In the rows, 128 means zero.
One turn sends every row of this set to another row. A few are shown first. Where does it send the rows asked after them?
bafib: [116 154  79  86 130 128 136 163 141 134 132 127 129  93  96 138  80 114
 109 138]
supe: [116  99 135 107 150 116 159 153  95 110 123  87 133  92 133 151 135 135
 122 147]
tegat: [130  96 135 117 137 102 156 155  98 112 118  91 118  85 140 146 135 114
 121 143]
zure: [131 115 131 171 138 105 116 134 149 146 143 122 112 136 157 132 143 108
 103 102]
Mep: [100 121 105 107  97 154  92 155 105 165 126 119 117 117  90 151 129 114
 150 147]
bilor: [133 135 138 159 133 124  92 151 166 143 147 138 115 161 133 114 123 127
 101 148]
litar: [115 138 141 132 142 131 103 129 161 142 160 140 149 154 147 130 127 147
  98 138]
Teto: [143  95 141 120 122  97 145 153 105 117 118  99 113  86 152 145 128 103
 123 150]
Lor: [112 149  78  89 140 125 145 163 130 131 131 119 129  89  95 141  84 117
 112 128]
nafe: [126 151  86  88 122 124 132 161 143 135 132 134 128  91 104 137  75 106
 106 139]
Ginet: [ 98 119  97 108 103 155  95 157 102 165 126 115 117 114  88 151 133 117
 153 142]
Tivit: [131 139  79 111 123 109 144 163 132 134 124 120 109  80 106 140  88  89
 113 117]
zaloz: [146  99 147 110 112 100 137 153 118 123 121 114 120  95 159 141 120 104
 115 167]
kem: [127 115 149  84 121 120 133 146 121 116 132 120 144 107 143 144 113 135
 114 186]
gug: [ 98 119  98 114 106 150 100 158  99 163 123 111 112 111  86 152 135 115
 153 138]
fuv: [106 119 104 108  91 149  91 156 109 168 126 123 115 115  93 149 128 109
 150 149]
metu: [136 140  83 104 118 109 136 163 140 137 124 128 110  84 111 137  83  87
 111 125]
Tidip: [105 114  99 120  96 145  97 157  99 167 120 113 105 108  92 147 134 104
 153 135]
lafug: [143 108 151  94 110 111 132 150 124 121 126 122 134 102 154 139 115 115
 115 179]
darok: [120 141 136 148 145 136  99 148 164 140 152 136 130 168 121 116 127 146
 100 152]
suzek: [134 144  86  95 114 115 130 163 145 137 129 135 118  90 110 135  78  96
 108 136]
mopir: [108 118 100 119  91 145  95 160 104 170 119 121 104 109  94 151 130 102
 152 142]
lunut: [104 138 122 158 174 137 118 155 142 133 151 112 128 157 107 122 142 158
 107 127]
ganar: [120 111 124 173 157 108 129 137 139 141 143 109 119 132 147 132 151 123
 106  91]
Furim: [109 117 103 113  90 146  93 155 107 168 122 122 109 113  95 149 129 101
 151 146]
foti: [107 143 132 147 162 142 105 151 154 137 152 122 132 167 111 121 132 158
 103 143]
fale: [114 144  72  98 142 120 151 166 127 128 126 114 122  85  93 141  92 111
 113 117]
ruk: [104 119 123 161 173 121 135 132 134 136 148 106 131 137 136 135 154 144
 110  93]
kuru: [123 120 121 186 164 118 121 155 138 134 138 107 101 147 120 122 147 126
 110 109]
lar: [100 135 135 133 162 139 116 130 151 137 159 127 152 151 135 132 134 160
  99 126]
zevu: [138 119 140 159 127 109 106 133 161 149 148 140 118 142 161 129 135 112
 101 121]
saza: [140 126 134 174 133 116 101 155 161 144 142 130 102 155 136 118 131 114
 104 134]
Nopup: [107 128 119 175 173 124 123 157 135 131 142 103 114 152 109 124 150 144
 108 113]
natot: [135 120 127 184 144 109 110 156 151 142 137 118  95 148 131 119 140 113
 106 117]
laseg: [129 131 141 143 129 120 101 128 167 149 153 146 134 150 159 127 129 129
  97 133]
tet: [122 139  74 107 135 115 148 167 127 133 125 114 113  80  99 141  92  99
 114 113]
fis: [112 110 137  93 148 123 152 153 100 108 130  95 144  96 128 149 129 147
 120 161]
bomu: [116 115 145  84 136 127 141 150 111 112 132 109 148 104 133 146 120 145
 116 178]
dal: [ 99 115  98 118 104 148  99 161  99 165 120 112 108 110  88 150 138 107
 157 134]
divu: [ 95 129 124 145 174 133 129 132 140 134 153 113 147 144 132 136 147 157
 105 109]

fis turns into bomu
fuv turns into Furim
kuru turns into Nopup
Now find these:
tet turns into fale
divu turns into lar

One turn sends every row of this set to another row. A few are shown first. Where does it send the rows asked after them?
dev: [ 98 122 126 142 135 105 165 156  96 160  99 133 115 105 179 149 202 101
  99 163 150 114 141 138 128]
fomi: [137  95 122 171 160  68 142 122 116 146 104 159 144 111 185 105 197 101
 100 172 151 100 114 153 204]
noleg: [128 112  95 131 177  98 108 168 134 129 107 137 142  98 127  87 178 114
 130 172 117 135  93 132 186]
ved: [ 92  97 114 134 181 102 139 110 151 107 103 128 160 157 168 138 216 112
 112 181 138 159  95 175 139]
vidi: [157 131  83 135 147 109 168 129 167 184  78 116 148 134 121 106 205 116
 114 150 163 128  86 156 174]
sem: [134 115 143 117 189  98 180 124 110 154 100 146 111 112 161 107 189 103
 131 177 130 107 101 144 104]
kavez: [143 143 153 170 129 110 164 136 121 159  79 107 145 139 155  88 187 115
  81 189 145  96 107 151 137]
ketud: [139 115  89 152 154  89  97 165 160 131 117 153 123 152 160 128 187 120
  76 166 162 153  64 152 155]
tutim: [113  85 121 139 174  91 117 172 141 133 101 125 128  93 141  86 156  94
  98 168 185 111  98 173 153]
Nakat: [159 152 116 149 156 108 144 107 122 144  92 170 162 110 169  94 171 100
 127 157 145 163 103 129 156]
Tiv: [146 127  99 152 123 106 163 136 157 174 105 137 150 114 119 113 183  94
 145 125 130 131 107 184 157]
Buf: [141 119  72 161 149  96 139 115 167 172 104 147 149 116 132 127 204 109
 123 125 161 139  91 162 187]
feg: [125 101 113 197 149 109 133 145 140 170  82 169 136  99 136 153 187  91
  93 152 165 135 103 159 153]
Fipo: [133 114  93 147 141  87 181 148 154 180  77 122 169 111 184  92 166 124
 126 156 141 151 106 142 148]
movis: [133 134 136 125 138 114 151 122  90 123  88 143 124 114 137 116 177  92
 138 152 141 111 113 126 110]
Giga: [ 97 114 127 167 156  88 146 149 125 146  81 109 143 116 163 140 221 118
 146 128 110 128 122 132 160]
zinov: [106  98 133 130 168 124 149 135 115 119  73 135 129 136 169 105 202  76
 144 171 129 121  90 137 102]
Tud: [105  93 118 133 106  83 132 160 142 154  66 136 129 102 182  83 186 128
  77 159 155 132  88 156 127]
kagu: [120 138 162 141 154 113 134 119 145 146  98 102 127 154  99 118 166 111
 106 157 145 118  97 132 155]
Vari: [114 131 157 138 117 107 137 125 139 116 116 106 131 130 117 119 194  90
 117 148 153 107  61 155 155]
ger: [119 101 136 131 154  96 143 120 152 165  92 193 123  97 168 118 194 112
  96 186 174 133  85 160 114]
nav: [141 106  98 155 162  92 103 147 125 136 102  97  92 148 140 115 204 117
 104 138 157 160  90 142 128]
mugol: [121 147  80 119 147  89 165 102 133 166  88 125 159 136 118 111 200 111
 124 166 136 112  91 179 170]
Mub: [132 102 125 176 147  76 159 140 109 159  98 121 117 148 186 116 181 110
 131 185 100 114 117 146 130]
kudi: [125 122 118 147 157  90 137 121 153 140 114 143 170 115 190  88 204 142
  79 162 188 122  98 183 172]
rada: [161 112 108 125 185 123 174 109 121 155 144 136 103 127 147 110 209 115
  87 157 151 134 111 178 164]
duvap: [150 122  73 127 122  76 138 181 125 158  95 117 121  97 176 129 186 102
 110 157 130 122  80 138 155]
rupip: [127 103 128 125 156  89 170 134 147 126 118 133 154  97 188  66 218 119
  68 164 156 129 124 167 145]
Fego: [ 92  81 123 126 187  90 144 117 147 111  89 122 147 137 137 124 207 130
 116 177 126 163 107 167 132]
rora: [109  95 102 120 156  93 160 152 151 118  93 136 162 123 178 102 197 151
  83 146 184 110 108 191 150]
pil: [ 96 110 124 133 157 117 179 152 159 113 137 137 149 130 185 100 191 144
  89 149 171 108  88 153 130]
Nos: [143 121 108 147 151  65 109 176 140 122 109 114 125 142 147 118 203 136
  96 135 142 146  62 133 152]
dufa: [113  92  92 125 165 104 170 172 134 139  82 151  96 146 159 133 175  96
  71 163 129 107 122 149 141]
sal: [123 133 147 155 111 110 131 114 132 119 133 132 130 149 121 128 185 101
 110 130 162 124  77 157 151]
koled: [135 116  96 135 142  98 155 109 172 132 114 147 169 154 163 135 216  96
  74 174 124 114 119 150 119]
gimo: [118  92 119 123 188 142 167 146 126 151 117 127 117 120 121 112 200 111
  92 159 141  89 111 192 154]
buro: [121 120 121 149 167 119 143 132 185 148  90 118 161  74 125  99 171 120
 113 184 160 122  96 137 150]
digu: [144  93 101 153 151  91 113 144 123 120 107 159 124 110 194 124 200  68
 143 155 152 118  70 159 148]
tiva: [164 113 110 117 182 139 182 142 115 140 137 121 112 126 137 104 181 109
 100 160 158 133 118 168 158]
gup: [115 118 142 133 147  89 130 132 159 151 123 129 123 157 182 137 192  87
 102 102 164 122 122 152 138]
darek: [129 136 131 167 169 124 121 146 158 139  80 163 132 131 195 128 172 118
  86 185 130 141  87 137 177]
bimuf: [154 132 120 140 151 113 118 137 113 179 124 139 139 154 161 101 233 114
 103 148 117 133 122 186 143]
Sov: [107  91 120 144 194 102 136 139 124  87 113  96 160 139 147 124 206 114
 108 167 124 125 116 137 149]
gudan: [129 120 116 118 141  81  98 171 165 125  98 117 111 149 168 140 190  99
 104 182 143 160  89 141 141]
geto: [101 130 119 156 132 126 172 121 131 150  60 136 120 132 174 101 183  78
  86 153 101 120 104 136 134]

movis turns into zinov
tiva turns into Vari
Now find these:
bimuf turns into gup
tutim turns into buro
pil turns into mugol
kavez turns into Giga
duvap turns into Tud
ved turns into rada
Nakat turns into digu
ketud turns into kudi
gimo turns into kagu
feg turns into darek
dev turns into geto
Tiv turns into gudan
vidi turns into Nos

